(in the rows, 128 means zero)
name the system of each run:
run 1, z_930 (10 x 26):
[[164 119 156 111 112 155 118 123 122 170 133 179 164 144 131 175 109 114
  136  96 131  99 140 121  84 111]
 [122 126 119 112 102  94 151 141 106 111 108 143 127 123 147  68 136 146
  115 209 150 137 124 149 155 131]
 [120 146 121 161 190 142 111 107 150 103 127 111 135 169 138 143 124 133
  147  90  96 159 139  99 166 137]
 [153  84 143 140  90 143 146 151 144 122 146 101  89  82 121 138 134 104
  115 129 113  97  96 142  82  93]
 [ 66 166 110  86 123 102  97 115  98 159 122 124 142 132  94 130 129 154
  126 124 175 132 153 150 130 163]
 [198 129 138 137 140 173 148 139 129 131 139 200 154 158 155 127  99 105
  147 134 101 128 136  98 121 124]
 [119  92 116 132 118  73 151 119 136  80  94  77  99 107 133  80 156 164
   96 158 146 151 124 147 158 105]
 [ 92 161 126 137 146 161  88 105 138 149 145 107 151 142 133 203 129 122
  153  81  86 111 123 106 130 145]
 [159 110 149 126 101 133 163 180 127 139 145 152  83  92 100 106 102  85
  114 170 162 103 106 157  97 119]
 [ 89 135 116 105 160  88  96 107  97 123  99 133 177 166 117  98 144 182
  130  96 157 172 171 130 134 143]]
run 2, z_214 (10 x 26):
[[178 150 119 144 128 164 148 123 141 155 144 119 110 110 113 128 111 114
  141 171  85  98 117 115 141 155]
 [156  90 115 121 122 100 138 104 137 105  89 153 126 137 136 106 116 151
  106  98 162 173 147 141 150 112]
 [ 67 173 139 135 151 137 111 123 127 148 123 117 135 152 108 157 157 124
  153 112 116 128 113 101 140 136]
 [143 106 129 119 103 115 125 161 132 129 126  92 145 103 135 151  82 137
  121 142 146 102 126 171  89 131]
 [128 106 145 122 146 139 113 123  94 107 165 164 105 130 135  75 177 111
  117 137 108 131 135 101 118 109]
 [151 165  88 139  94 153 172 118 148 150 112 121 116 108 124 147  99 130
  142 146 107 130 109 127 166 150]
 [133 104 151 116 161  92 122 125 135 113 101 145 135 161 117 123 111 141
  105 100 185 154 160 139 133 109]
 [ 93 151 138 134 134 149  97 118 122 148 143  91 150 125 120 162 160 132
  156 118  76 103 116 103 106 134]
 [133  99 109 114  87 113 128 154 122 104 134 123 106  95 153 111  94 122
  111 156 157 132 119 184 114 137]
 [141 133 157 138 164 146 152 126 117 133 142 166 105 147  97  85 166 107
  134 130 112 129 130  79 133 105]]
run 3, z_718 (10 x 26):
[[104 143 134 119 140 145 123 152 119 100 160 178 124 156 160 141 106  96
  124 125 146 147 132 119 144 118]
 [137  88 125 123 120 122 112 151 116 108 151  79 136  99 134 112 129 141
  116 134 108 108 130 151  82 123]
 [165 131 112 110 124 137 129  67 128 157 124 161 112 121 104 128 123 132
  112 116 141 129 154 115 158 144]
 [127 131 159 160 143 126 157 142 141 122 101 106 136 149 135 129 158 130
  145 157 101 121 100  97 140  98]
 [ 91 153  95 117  99 122 130 155 111 145 116 132 137 128 111 126 102 138
  145 112 161 158 126 159 116 154]
 [133 119 138 116 166 145 112 134 137  85 177 133 130 140 161 149 104 109
  104 121 125 114 152 121 136 114]
 [145  87 134 125 103 112 118 112 124 142 114  97 110  94 103 113 154 143
  121 128 118 113 121 145  94 121]
 [138 160 115 124 128 141 143  90 124 148 114 175 127 142 128 123 136 124
  137 148 120 138 130 100 174 146]
 [120 133 141 152 139 121 163 190 141 112 116  86 144 141 123 125 114 138
  142 144 122 126 108 129 115 110]
 [103 126 112  97 117 120 100 116 112 137 133 150 139 130 120 141 102 135
  116  86 173 145 151 153 116 138]]
run 4, z_76 (10 x 26):
[[110 128 114 163 156 141 105 150 139 113 129  76 150 141 130 140 116 139
  166  88  86 145 120 128 109 145]
 [140  98 117 113 114 116 125 127 119 101 159 132  69  86 131  92 118 108
   87 165 156 121 128 163 134 131]
 [122 169 155 123 130 149 134 115 127 192 120 135 143 136  83 170 148 123
  151 122 115  92 124  97 117 127]
 [168 108  96 143  91 134 164 147 135  95 102 151 145 132 176 114 102 139
  136 127 111 169 115 136 133 112]
 [ 84 135 144  86 163  85  99 109 109 116 136 109 143 141 115 118 151 157
   94 133 165 113 172 126 148 125]
 [129 132 119 185 144 164 115 149 159 132 129 104  96 123 122 154  89  96
  166 100  96 143  95 139 117 153]
 [146  89 148  98  90 113 139 123 106 122 136 161  95 102 127  89 163 116
   93 167 150 106 125 133 113  97]
 [107 191 108 115 129 150 144 130 117 178 122 121 185 148  97 159 127 154
  159 102 108 121 139  94 129 150]
 [174  86 117 146 139 123 151 143 153  63 126 134 116 133 181 110  82 124
  106 138 140 157 129 144 159 109]
 [ 83 122 157 109 148  94  73  83 110 154 119  97 120 125  95 133 183 147
  118 129 135 101 143 127 124 138]]
run 5, z_817 (10 x 26):
[[ 71 120 156 172 142  96 108 159 159  92 102 102  71 141 145 152 113  95
  129 156 168 145  80 166 159 124]
 [124 147  92 104  97 152 152 185  94 150 174 148 108  87  83  85 100 103
  131 145 147 123 124 157  84 161]
 [111 130 128  86 119 160 112  98  91 122 180 178 150 133 162 134 182 118
  111  96  89 110 143  81 119  93]
 [158 121 111 134 132 103 147  95 151 124  87  43 176 121 137 133 137 192
  127 147  83 114 142 113 152 126]
 [154 121 158 155 171 102 123 119 162 144  74 158 121 172  98 152  79 120
  136  96 188 155 143 142 147 134]
 [ 92 112 144 154 104 130 106 176 132 107 147 122  68 108 159 133 120  77
  139 169 131 123  70 164 106 134]
 [118 155  65  82  96 153 152 137  78 138 168 157 132 100 103  69 132 137
  123 119 120 145 147 124 118 150]
 [123 134 159 105 157 142 132  99 128 122 150 111 162 149 138 160 179 138
  109 105  91  88 153  63 137  76]
 [178  95 128 146 111  92 127 109 160 141  62  80 161 127 141 148  92 174
  136 142 130 128 131 159 128 140]
 [107 138 139 155 168 120  99 125 140 122 119 173  79 159 124 130  91  87
  138 128 180 168 126 152 161 159]]
run 6, z_444 (10 x 26):
[[ 71 156  87 148 103 115 109 107 112 149  87 109 103 119 111 102 150 148
  168 135 117 174  97 144 153 175]
 [ 56 141 146 111 135 145 131 181  97  97 180 127 130 136 135 118 172 106
  124 107 114 122 115 103  96  81]
 [195  92 138 102 115 135 146 149 132 128 161 102 143  91 119 126  94 133
   99 144 126  72 149 146  78 115]
 [186 152 120 130 147 150 130  76 146 161 113 187 122 151 119 153  82 115
  135 126 142 138 148 121 174 165]
 [100 112 130 177 132  97 137 122 145  95  57 102 121 157 150 119 156 150
  148 127 117 180  92 117 165 108]
 [ 47 140  97  79  93 116 100 139  82 131 153  94 147 105 123 122 158 154
  118 112 136 124 134 149  95 135]
 [139 143 165 115 159 159 141 181 131 115 193 135 109 123 117 138 102  77
  107 158 139  75 133 119 116 112]
 [225  84 139 156 120 133 143 102 145 164  92 148 128 119 101 111 109 134
  141 120 115 132 129 131 103 135]
 [110 147  89 125 119 131 112  81 122 111 108 167 148 157 186 148 129 142
  137 109 114 173 133 115 184 141]
 [ 65 144 123 130 129  95 167 166 139  93 111  53 124 117 107 120 149 154
  110 139 147 134 112 128 149 100]]
run 7, z_89 (10 x 26):
[[114 151 110 123  83 142 120 148 124 188 144 125  65  72  76 134  92  91
  139 160 162 107  98 180 106 185]
 [135 159 169 106 117 153 139 140  95 152 122 247 160 176 163 124 139  94
  148 180 134 117 122  94 134 115]
 [173 119 104 143 152 140 139  99 130 119 105  93 205 154 142 119 146 187
  155  82  56 147 158  83 123 117]
 [128  90 100 113 153 102 129 111 159  71 149  76  83 100 114 124 101 140
   62  77 178 144 163 158 161 113]
 [ 57 144 167 137 102  96 107 154 127 154 105  98  82 109 110 153 147 106
  137 195 162  95  73 165 124 145]
 [161 150 116 151 107 185 135 161 105 162 136 212 137 148 139 116  98  88
  190 133 100 146 102 123  97 162]
 [157 121 130  92 159 140 149 105 108  87 162 141 172 147 158  95 171 156
  100 129  85 118 173  68 143  83]
 [132 103 118 122 130  93 131  92 158 146  89  50 129 107  74 155 123 176
  105  67 154 129 153 148 123 119]
 [ 82 135 118 133  95 109 115 147 139 106 113 145  74 117 161 158  86  94
  119 162 186 150  92 181 167 143]
 [121 166 151 160 157 156 115 170 103 150 149 137 139 149 130 100 141 104
  176 192  76 107 106 109 109 166]]
run 8, z_718 (10 x 26):
[[ 53 134 108  63 103  66 140  88 119 110 101 122 131 126 123 138 154 173
   69 104 210 149 161 140 178  97]
 [114 158 171 157 154 176  65 128 138 156 181 107 108 120 141 193 128  70
  161 172  75  60  98 118 118 169]
 [184  67 101 152  69 114 176 152 142  99  86 168  73 101 132  60 103 118
  126 127 159 193  99 173 118 108]
 [114 165 135  83 213 120 102 111  71 127 169 137 199 177 114  79 162 166
  129 141 105 116 198  77 133 151]
 [160 127 101 145  69 158 183 136 186 155  96  67 150  92 128 228  83 141
  138  74 102 109  97 133 109  99]
 [ 55 123 169 109 148  60  97 108 116 107 103 166  64 144 117  99 165 105
   89 167 220 149 128 150 178 119]
 [149 131 123 163 129 200  79 159 102 150 181 138 148 126 161 133 119  95
  196 135  28 111 100 121  65 175]
 [178  89  69 102 101  99 217 124 145  76 103 120 109  97 117  69  96 170
   66 111 180 174 160 148 168  88]
 [ 98 168 207 102 199 118  70  97 100 186 146 120 184 173  87 160 175 135
  142 139 118  61 169  77 107 138]
 [141 107  84 177  23 145 164 133 177 128  68 117 103  95 188 200  84 120
  159 111 107 165  47 165 144 111]]
run 9, z_76 (10 x 26):
[[114 140 124  65  84 114 140 167  87 134 161 141 151  97 139 107 115 132
  100 197 159  85 136 155 106 130]
 [185 163 138 145 191 153 132 101 144 172 117 148 167 166  89 143  88 134
  158 111 113 125 167  97 142 166]
 [147  74 111 150 118 122 132  86 144  63 120 124  96 115 191 104 163 125
  108 126  88 160 109 116 160  90]
 [ 27 170 126  97 105  85 122 131 112 158 106  93 115 116  84 145 156 144
  120 137 180 125 113 147 138 134]
 [163 121 147 152 140 172 136 200 140 130 150 162 136 146 128 152  56  85
  157  90 136 132 116 143  69 122]
 [181  87 139  94 130 109 118  93  98 120 148 116 151 107 140  64 170 158
  103 181  93  94 163 119 109 126]
 [100 201  69 136 132 153 139  79 141 152 118 120 114 133 109 158 120 135
  146 110 114 155 122 110 206 174]
 [130  81 178 157 119 102 168 165 167  77  94 138  94 145 158 144 122 101
  103 129 164 139  92 130 135  47]
 [ 85 112 131  94 107 100  71 126  79 172 120 103 179 122 106 122 155 170
  146 103 132 120 147 152  51 151]
 [152 167  90 132 155 189 139 166 125  99 204 148 114 123 156 114  57  85
  135 162 100 129 135 131 151 173]]
run 10, z_930 (10 x 26):
[[145 122 137 132 115 117 133 159  96 126 130 160 104 122 132  53 131 110
  140 217 132 126 113 147 125 157]
 [107 133 102 148 172 124 132 106 131 103 108 121 129 159 108 102 148 148
  139  67 116 190 144 102 159 125]
 [159 109 127 116  87 160 163 138 145 121 154 102 137  92 148 170 132 119
  111 115  89  85 114 113 100  77]
 [ 90 156 121 100 125  87 106 124 124 152 111 108 120 119 104 142  98 143
  115 167 189 120 141 173 150 170]
 [158 119 166 151 169 156  97 133 119 132 138 199 149 183 155 123 118  95
  163 117 105 142 135 101 108 131]
 [128  97  99 135  95 110 175 147 119  94 113  91  94  88 120  55 166 147
  110 152 113 151 104 132 133 104]
 [ 91 169 103 106 148 143 113  89 138 145 140 101 151 139 110 198 121 144
  122  64 127 127 155 110 156 141]
 [190 103 171 126 100 139 145 161 140 147 136 159 122 113 138 147  94  91
  121 177 140  75 112 147  92 111]
 [ 68 129 121 124 144  72  89 121  99 113  91 122 132 153 127  76 153 161
  132 146 163 178 137 151 150 160]
 [161 138 115 155 146 198 142 129 134 119 166 146 133 138 151 141 132 101
  151  90  46 133 119  81 126 114]]
run 11, z_817 (10 x 26):
[[156 144 120 106  87 179  74 117  99 207 157 187 185 132 148 196  89 109
  176  96 101  96 130 136  61 173]
 [147 112  98 131 142 113 145  84 133  38 131 132 114 138 221  85 148 139
   94 189  95 157 133 105 222 111]
 [137 131 150 175 190 112 146 150 134 170  89  66 124 139  12  75 145 154
  159  91 124 145 132 119  85 145]
 [108 113 139 113  62 152 142 143 166 132 126 176 109 123 170 240  88  84
  111  71 177 121  92 149 115  70]
 [ 82 142 108  78 118  83  86 127  65 111 150 104 131 105 147  47 155 160
  107 247 133 110 145 165 147 186]
 [195 162 130 151 198 212 144 127 136 163 171 167 154 164  94 140 100 105
  166  62  70 123 157  65 117 147]
 [139  34 147 142  71  80 152 109 159  69  68  94  99 105 184 129 178 148
   91 123 125 145  90 131 136  35]
 [ 56 199  90 115 145  98  97 130 111 188  95  85 147 137  51 131  94 163
  158 119 179 155 146 168 137 218]
 [175 135 182 117 145 184 166 173 152 100 199 199 103 139 166 174  84  43
   99 166 139  70 123 104 131  78]
 [130  57 100 127  80 100  76  98  62 126 109 110 142  96 148  25 200 180
  154 146  77 159 121 154  69 156]]
run 12, z_89 (10 x 26):
[[112 129 105 144  88 114 127 132 125 147  78 144 123 132 133 121 113 138
  160 132 146 169 100 164 129 154]
 [110 163 118 126 164 165 125 144 119 103 179 143 132 149 151 128 121 102
  134 135  98 126 134 102 149 137]
 [170  93 161 129 146 115 147 145 132 132 122 101 148 126  97 103 136 147
  114 127 124 104 141 117  88 101]
 [108 101 105 106  80 120 100  83 117 135 120 138 110 103 142 147 136 134
  117  93 140 145 123 153 127 128]
 [126 180 118 135 137 134 162 130 143 137 121 119 115 128 117 137 110 123
  131 185 126 118 118 117 184 147]
 [120 113 153 136 158 114 115 165 109 124 116 153 155 166 120  97 123 132
  148 110 145 153 137 131  92 125]
 [132 104 116 127 112 158 124 123 140 102 161 106 127 104 162 163 133 119
  118 102  82 112 119 118 115 101]
 [160 124 117 109 126 106 147 105 127 144 118 121 103 100  87  89 123 146
  103 175 150 116 145 145 141 152]
 [ 80 148 147 124 123 119 107 117 122 147 104 168 126 160 126 159 143 118
  143 100 157 146 116 119 134 119]
 [150 137 104 149 121 147 167 166 144 102 126 100 152 131 160 135  94 139
  147 145  90 130 114 125 136 124]]
run 13, z_444 (10 x 26):
[[118 163 150 107 184 151 182 160 140 112 172 103 140 141  87 139 128 123
   99 107 134  94 157  78 145  82]
 [181  71 178 135 110  94 104 110 150 163  75 129 144 129 127 167  97 140
  131 123 161 107 127 162  86 121]
 [116 152  90 134 125 134  89  96 112 116 133 173  95 130 162  99 113 114
  143 169 126 168 121 149 182 194]
 [ 88 149 115 157 136 144 182 167 136 112 124  77 122 128 100 108 177 135
  146 107  83 141 100  81 131  88]
 [129  95 142  68  97 118 107 131 102 132 148 140 174 119 134 147 129 146
   93  92 153  95 164 140  68  91]
 [169 145 128 136 163 136 125 124 155 118 150 127 105 125 142 142  64 106
  118 196 141 101 137 145 175 171]
 [134 131 123 175 124 128 148 109 140 167  65 139  98 137  72 104 155 135
  167  92 116 174  98 113 133 136]
 [ 76 108 122  98 109 115  87 128  88  82 146 141 168 145 197 132 164 147
  122 107 110 142 130 125 110  98]
 [127 161 106 101 119 135 169 163 138 119 165  65 114  86 103 134  96 130
   96 174 140  83 133 144 142 136]
 [172 128 176 143 165 140 126 118 128 182 111 179 125 160  67 129 127 108
  147  99 153 123 144 109 102 126]]
run 14, z_214 (10 x 26):
[[164 151 141 155 152 125 179 115 133 139  95 136 107 139  97  70 162 133
  135 200 104 123 115  91 178 129]
 [140 139  79 111 115 140 153 121 140 132 109 142 175 144 124 165  80 158
  129  42 147 168 157 129 138 122]
 [ 69 127 171 130 181  95  64 118 134 103 144  89 117 151 145 156 139 118
  118 148 143 105 132 138 146 137]
 [143 101 115 121  73 137 131 142 101 170 131 107 123  76  87 103 146 136
  142 122 105 108 112 150  58 137]
 [138 116 134 135 116 149 155 152 134  77 147 197 104 144 186 120 117  83
  120 150 129 145 105 116 154  96]
 [137 178 114 119 161 113 179 114 134 152  98 100 154 143  74  99 133 173
  129 159 126 124 154  95 174 142]
 [131 107 108 111 135 142  83 105 136 128 151 132 150 134 147 185  80 127
  122  39 142 140 161 150 106 131]
 [ 86 112 168 150 131  93  83 114 122 125 114  92  90 119 138 117 180 117
  135 188 117 107  91 140 134 138]
 [141 125 102 121  67 156 185 176 109 152 126 159 131 103  93 100 121 124
  145 105 128 145 109 134  77 110]
 [144 144 150 126 169 138 155 140 143  78 149 154 139 169 175 140 106 110
  107 160 128 122 140  97 186 103]]

runs to name:
run 15 (2 x 26):
[[110 156 111 141 157 159 106 166 117 139 182  53 129 100  92 117 115 125
  153 141  77  98 125 137  88 177]
 [209 112 116 119 103 149 168  95 145 146 139 175  67  91 110 112 101  97
   99 157 142 109 129 134 154 127]]
 : z_76
run 16 (2 x 26):
[[141  99 119 169 160 127  49 107  85 148 122 156 105 139  97  30 143 125
  186 128  98 179 130 149  91 208]
 [ 98 161 100 103 132 177 192 143 115  91 211 127  62  90  98  91 182  90
   88 126  99 114 124  70 161  81]]
 : z_76
run 17 (2 x 26):
[[ 65 128 187 165 171 138  91 190 123 124 180  61  74 107  88 117 175  79
  148 165  90  77  83 126  74 134]
 [104 146  67 108 103 152 137 176  88 167 146 153 132 115  49  94  87 131
  150  35 167 181 147 162  62 161]]
 : z_930
run 18 (2 x 26):
[[151 111 121 171 111 126 150 151 155 119  96 117  93 115 134 122  94 115
  142 152 133 148  92 158 135 135]
 [ 88 144 124 112 135 139 108 142  84 115 170 154 122 133 131  84 164 112
  135 144 115 134 131 118 117 143]]
 : z_89
run 19 (2 x 26):
[[199 109 141 163 212 127 135  85 176  88 136  66 108 129 128 109 121 139
  108 159  84 110 153 100 182 137]
 [156  93 150 183 104 114 144 117 153 184  43 152  79 125  64 120 136 117
  164  91 155 165  83 148 104 119]]
 : z_817
run 20 (2 x 26):
[[142 164 193  91 162 113 145 146 128 156 138 136 151 148  99 152 117 119
  100 200 171  57 157 114 136 117]
 [155  84 142 168  97 111  88 123 154 154  65 133 152 144 173 175  83 135
  177 116 125 147  94 173  96 147]]
 : z_718
run 21 (2 x 26):
[[215 126 125 154 169 160 163 135 157 141 144  83 136 112  92 117  84 131
  137 145  84  95 142 120 116 153]
 [104  71 151  98 120  84  94  96 103 103 114 175  94 131 127  90 173 127
   93 106 183 154 144 142 118  95]]
 : z_89
run 22 (2 x 26):
[[138 129 107 105 103 146 147 128 151 117 144 134 142 120 152 189  76 118
  108  99 146 119 139 141 139 110]
 [136 121 146 136 148  96 100 113 118 128 106 105 136 137 143 100 130 148
  130 204 126 116 131 145 141 163]]
 : z_89
run 23 (2 x 26):
[[107 128 113 108 147  83 119 119 139  95 103 123 144 148 145 141  85 153
  100 123 193 157 162 159 177 136]
 [169 100 168 160 159 155  83 116 129 118 144 130 138 143 170 141 139 107
  156 148  58 101 119 111  99 131]]
 : z_930
run 24 (2 x 26):
[[151 194 131 124 115 213 194 174 122 190 174 207 104 121  73 135 111  63
  151 126 118 101 107  84 105 126]
 [149  82 152  94  95  72 158 189 112  72  91 142 199 151 202 108  96 163
   98 187 173 124 144 159 102  73]]
 : z_718
run 25 (2 x 26):
[[ 91 155 108 136 185 101 161 167  94 102 115  73 187 163  93  45 168 190
  149 129 100 166 154  89 127 127]
 [109  99 127 105 127 152 111 162 151 105 187  96 121 109 125 207  79 105
   95  23 160 111 148 152  75  90]]
 : z_89
run 26 (2 x 26):
[[145 108 142 117 162 119  84  85  72 153 145 107 155 128  93  39 215 169
  143 154  55 104 159  88  88 154]
 [132 132  37 152  57 185 144 129 154 112 146 152  75  87 178 173  61  89
  149  90 114 178  84 170 151 154]]
 : z_214
run 27 (2 x 26):
[[ 82 117 138 114 156 135 162 170 127 100 170  56 113 112  67 111 177 131
   98  55 119 115 138  95  89  65]
 [110 150 128  59  37 138 128  94  94 182 140 197 130 100 145 177 147 114
  112 152 149  80 119 132 118 117]]
 : z_718
run 28 (2 x 26):
[[108 129  98 138 104 151 172 180 125  93 155 128 103 112 131 101 132 106
  125 108 113 156 103 125 120 101]
 [141 126 140  87 125 105 151 135 127 144 127  95 155 113  91 138 114 156
   96 137 164  89 159 136 109 112]]
 : z_76
run 29 (2 x 26):
[[ 87 128 113  67 129 100  84 124  97 126 166 107 134 110 111 126 123 147
   92 119 173 112 174 163 106 154]
 [142 144 174 160 167 159 126 148 155 138 155 130  79 130 118 151 116  69
  139 168 113  89  96 115 136 134]]
 : z_444
run 30 (2 x 26):
[[ 97 119 122 147 128 112  65  98 135 131  89 162 136 168 169 171  94 127
  162  96 157 177 121 156 149 158]
 [145 114 164 136 141 160 139 148 109 106 178 138  93 112 129  79 185  86
  124 181  75  88 105  88 109 101]]
 : z_930
run 31 (2 x 26):
[[103 115  91 152 134  95  99  75 138  79 109  75  92 117 172 109 149 152
  123 171  99 160 114 140 201 157]
 [133 160 132 150 165 173 157 161 127 166 163 136  81 120  35  98 127  89
  150  95 119 130 121 107 102 143]]
 : z_718
run 32 (2 x 26):
[[122 195  92 153 182 164 122  85 143 106 145 102 156 161 184 160 131 136
  154 157  47 134 130  73 222 169]
 [165  77 164 162 215  91 160 185 152  85 118  81 108 143  54  50 111 140
  107  93 167 152 159 138  97  99]]
 : z_89
run 33 (2 x 26):
[[182  91 125 127 140 142 102 135 152 114 150 152 129 133 154 170  36 107
  113  79 168 137 158 175 105 138]
 [135 113 176 131 149 120  71  90 104 134 141 114 129 131 157 113 189 125
  134 205  70  76 123 108 123 146]]
 : z_76
run 34 (2 x 26):
[[162  69 158 138  97  87 136 148 146 137  68 124 149 134 124 142  96 148
  128 101 173 140 127 170  76  92]
 [ 66 153 106  93 113 129  81 109  76 107 165 146 148 134 189 116 166 134
  132 172  96 127 131 123 146 151]]
 : z_930
